Each named move below is a turn or a mirror, shown by a few rows before and after it. Which moves, in which order, take the first row of each later pair to the second? The first pair is answered.
B:
[-1.17 -1.16 -1.43 -0.43  0.31 -1.09  0.33 -0.51  0.49  1.55  0.27  2.02
 -1.57 -1.48 -0.53 -0.22 -1.02  2.32] |-> [-1.47 -1.37 -0.92  0.46 -1.20  0.52 -0.77  1.04  0.78  0.85 -0.12  1.75
 -0.62 -2.07  0.98 -1.35 -1.14  2.36]
[-0.55  0.71 -1.08 -1.92 -0.28  0.59  2.03  0.94 -0.86 -1.73  0.19 -0.86
 -1.83  1.51  1.65  6.59  0.68 -1.83] |-> [-0.83  0.47 -1.10 -2.00 -2.16  2.99  0.70  2.13 -0.84 -2.62 -0.39 -1.16
 -0.66  1.00  2.42  5.64  0.30 -1.06]
[ 0.75  0.29  1.45 -2.14 -0.03  1.71  3.59  0.46  2.44 -2.80  0.52  2.32
  1.29  0.91  1.36  2.57 -0.51  1.31] |-> [ 0.72  0.20  1.48 -1.85 -0.94  2.38  3.49  0.84  2.35 -3.27  0.14  2.30
  1.64  0.94  1.43  1.91 -0.96  1.99]
K:
[-5.61 -0.29 -1.81  4.12 -4.12  1.62 -1.45  4.28  0.47 -5.01  2.14 -0.27
 -0.85  4.05  0.48  2.49 -3.86  2.51] |-> [-5.30 -0.27 -0.51  0.26 -1.38 -0.89  3.49  5.14 -2.34 -0.36  2.90  6.15
  1.73  1.89  2.15 -4.69 -2.94  2.87]
[ 2.39 -1.01 -0.27 -0.74  0.28 -0.02 -0.11 -0.83  0.20  1.84 -1.64  0.37
  0.34 -2.56  0.03 -1.10  0.72  0.26] |-> [ 2.36 -0.51 -0.71  0.31  0.23  0.36 -1.60 -1.10  1.11  0.29 -1.21 -1.63
 -0.01 -2.02 -0.23  0.94  0.69  0.20]
[-2.67 -0.63 -2.32  3.94 -1.94  2.04 -1.06  0.82 -0.34  1.02  0.37 -1.10
 -2.15  0.76  1.03  1.77 -2.73  1.24] |-> [-2.34 -0.59 -1.23  1.98  0.09  0.41  2.07  0.94 -2.13  3.49  1.01  2.65
 -0.54 -0.56  1.93 -1.88 -2.19  1.09]
C:
[ 0.02 -0.02 -0.28 -1.01  0.52 -1.37  2.14 -0.45 -0.18  1.25  0.76  0.19
 -1.09  0.61 -0.66  0.63 -1.34  1.15] |-> [-0.62 -0.05 -0.04 -0.87  0.72 -1.81  0.77 -0.03 -1.47  2.57  0.32 -0.86
 -0.91  0.15 -1.53 -0.57 -0.61  0.52]
[-1.06  1.01  1.61 -1.64 -1.80 -1.20 -1.01  1.98 -2.07 -0.52  0.54 -1.30
 -1.77  2.91 -2.48  1.61  1.17 -1.09] |-> [-2.11  0.70  0.12  0.64 -3.34  0.15 -1.46  1.56 -2.15 -0.67  0.11 -2.36
 -2.61  3.03 -1.68  2.49  0.15  0.46]
[ 2.40  1.88  2.22 -4.10  1.15 -4.72  1.26 -0.74 -1.65  0.96  3.00  0.83
 -1.02  1.42 -3.43  1.49  0.36 -2.92] |-> [ 0.06  0.35 -2.02  2.05 -3.59 -0.87 -4.15 -0.06 -3.99  4.16  0.54 -2.67
 -1.51  0.12 -2.92 -1.37 -1.63 -1.46]
Z:
[-2.63 -0.61 -3.30  5.21 -3.12  1.69 -2.67  0.79 -0.18 -0.22  0.03 -4.64
 -3.39  1.08 -0.02  3.45 -4.15  2.18] |-> [ 4.30 -0.56 -0.38  1.46  1.02  0.48 -2.78 -4.51  2.53  0.12 -1.59 -5.49
 -2.97 -1.63 -1.68  6.07  0.70 -0.88]
[ 7.98  0.68 -3.09 -1.14  0.67  3.48  0.87 -5.66 -0.12  0.43 -0.65  3.94
  0.29 -4.75  3.50 -2.47  2.18  1.69] |-> [ 4.18  0.62 -3.24  0.25 -0.90  2.60 -0.27 -2.72 -3.79  3.05 -0.25  4.95
  1.66 -4.17  3.57 -7.69  0.82  2.02]
[ 1.96  0.52  1.46 -1.15  1.09  0.98 -2.33 -2.89  1.85 -2.36 -1.84 -1.91
  1.51 -1.77 -0.75  0.46  2.44 -0.68] |-> [-2.02 -0.19  1.81 -0.47 -0.24  0.10 -2.89  0.21 -1.41  0.46 -1.51 -0.62
  2.97 -1.70 -1.66 -4.51  1.36 -1.04]
Pairs:
Between the rows of a pair lie 2 to 3 moves.
[ 2.00 -1.01 -0.45 -1.13  1.82 -3.14  0.15 -3.53 -0.28  4.54 -0.32  0.24
 -0.98 -1.82 -0.63  0.42  0.95 -1.68] |-> [-1.22 -0.23 -0.41 -2.00  1.48 -4.11  3.00 -0.41 -1.48  3.09  2.20  2.61
 -0.73  0.71 -0.85 -0.32 -0.78 -0.73] | Z then C then C
[-5.60  2.23 -1.92  1.78 -3.81 -3.52 -6.42  1.69 -4.01  3.44 -0.82 -1.20
  1.17  2.44 -4.31 -4.33  2.96 -2.33] |-> [ 2.10  2.59 -2.74  0.96 -3.24  1.80 -6.68 -3.16  4.05 -3.73 -1.95 -4.08
 -0.76  1.55 -1.95  5.91  5.00 -1.67] | Z then Z then B
[-1.37  1.57 -1.08  1.46 -2.98  1.10 -1.12  3.23 -1.29  0.34  0.44  0.57
  2.13  2.34  1.08 -2.49 -2.35  1.27] |-> [ 0.24  2.33  0.88 -1.69  0.17 -3.08  0.97  2.09 -1.27  0.97  1.98  1.74
  2.41  2.73 -0.56 -1.71 -0.38  0.00] | C then C then B
[ 0.70  0.88  1.37  0.91  1.52  0.02  0.49 -2.85  5.13 -2.06 -2.60 -1.68
  0.62  2.74 -0.10  7.40  1.34 -2.02] |-> [-1.02  0.07  1.35  1.29  1.32 -1.65  1.60 -1.65 -1.08  6.58 -3.94  2.91
  4.34 -1.26  1.29 -4.27  1.08 -2.01] | C then C then K
[-3.18  1.30 -3.86 -0.21 -1.49  4.83 -0.29  0.85  2.47 -2.45 -1.21 -0.43
 -0.97  0.15  2.06 -2.00 -4.30  2.37] |-> [-1.29  0.37 -2.15 -2.32  2.79 -1.89 -0.44 -3.63  0.15  5.21 -2.06 -1.72
 -1.65 -2.02 -2.58 -3.77 -1.82 -0.98] | B then Z then C
[-4.62 -0.33  1.00  2.03 -5.03  5.28 -2.47  0.91 -1.71  0.33 -1.71 -2.35
  1.86  0.46  1.64 -3.51 -1.63 -0.68] |-> [-0.75  0.63  3.44 -1.48 -2.50  2.78 -4.28 -1.28 -0.45 -0.79 -2.02 -5.04
  3.08 -0.28 -1.28 -1.62  2.73 -4.50] | Z then C then C
[ 2.52  0.41  4.51 -2.61  3.84 -1.40  2.39 -0.88 -1.47  2.52 -0.66  3.42
  1.08 -1.94 -1.23 -2.46  2.18  0.74] |-> [ 2.38 -0.37  1.39  0.17  4.10 -1.65  4.51 -2.49 -0.08  3.36 -0.70  3.80
 -1.46 -1.61  0.03  0.98 -0.38  2.81] | B then C then B
[-2.29  0.42 -0.14 -1.58 -1.66  2.36  0.65  1.83 -3.19 -0.74  0.77  2.44
  0.94  0.76  2.15 -4.54 -1.46  2.81] |-> [-1.53  0.63 -0.36 -0.93 -1.75  3.29 -0.50  0.79  0.12 -4.22  1.08 -0.33
 -0.81  2.47  1.46  0.90 -2.08  3.30] | C then K
[ 2.93 -1.02 -3.06  0.82  2.64 -2.28  5.10 -5.28  0.16  5.12 -0.92  3.51
 -2.70 -2.99  1.51  1.21 -1.32  2.47] |-> [-2.58 -1.38 -2.79  2.88 -0.15 -3.51  3.61 -0.94 -4.05  6.47  0.19  3.61
 -1.90 -1.12  0.70 -3.69 -3.96  2.56] | C then Z
[-0.69  1.22  0.90 -2.87  1.90 -0.23  0.30  3.17 -3.27  2.96 -0.42  1.69
  4.00 -1.62  0.77 -7.10  2.44 -1.27] |-> [ 3.42  0.07 -3.48  0.39  2.73  2.37  4.44 -3.21  3.19  0.89 -1.57  0.67
 -2.84 -2.02  3.20  4.22 -0.52  2.33] | C then Z then B
[ 3.24 -2.41 -2.33 -1.56  3.07  1.33  1.30 -4.89  1.99 -1.04 -1.39 -0.28
 -1.04 -2.14  1.38  2.97 -0.62  0.32] |-> [-0.19 -2.58 -2.57  1.27  1.28  0.93 -2.93 -2.99 -2.54  3.35 -2.83 -1.91
  0.39 -3.05  0.20 -2.77 -1.36 -0.01] | C then C then Z
[ 3.45 -0.78  1.01 -0.26  1.39  1.17  3.20 -2.17  1.96 -0.72 -1.15  1.56
 -0.92 -2.10  2.83  1.38  0.93  0.33] |-> [ 2.05 -1.55  1.01  0.40  0.26  0.59  4.32 -0.54  0.23  0.47 -0.76  3.45
 -0.24 -2.53  2.98 -1.69  0.48  0.88] | Z then C then C
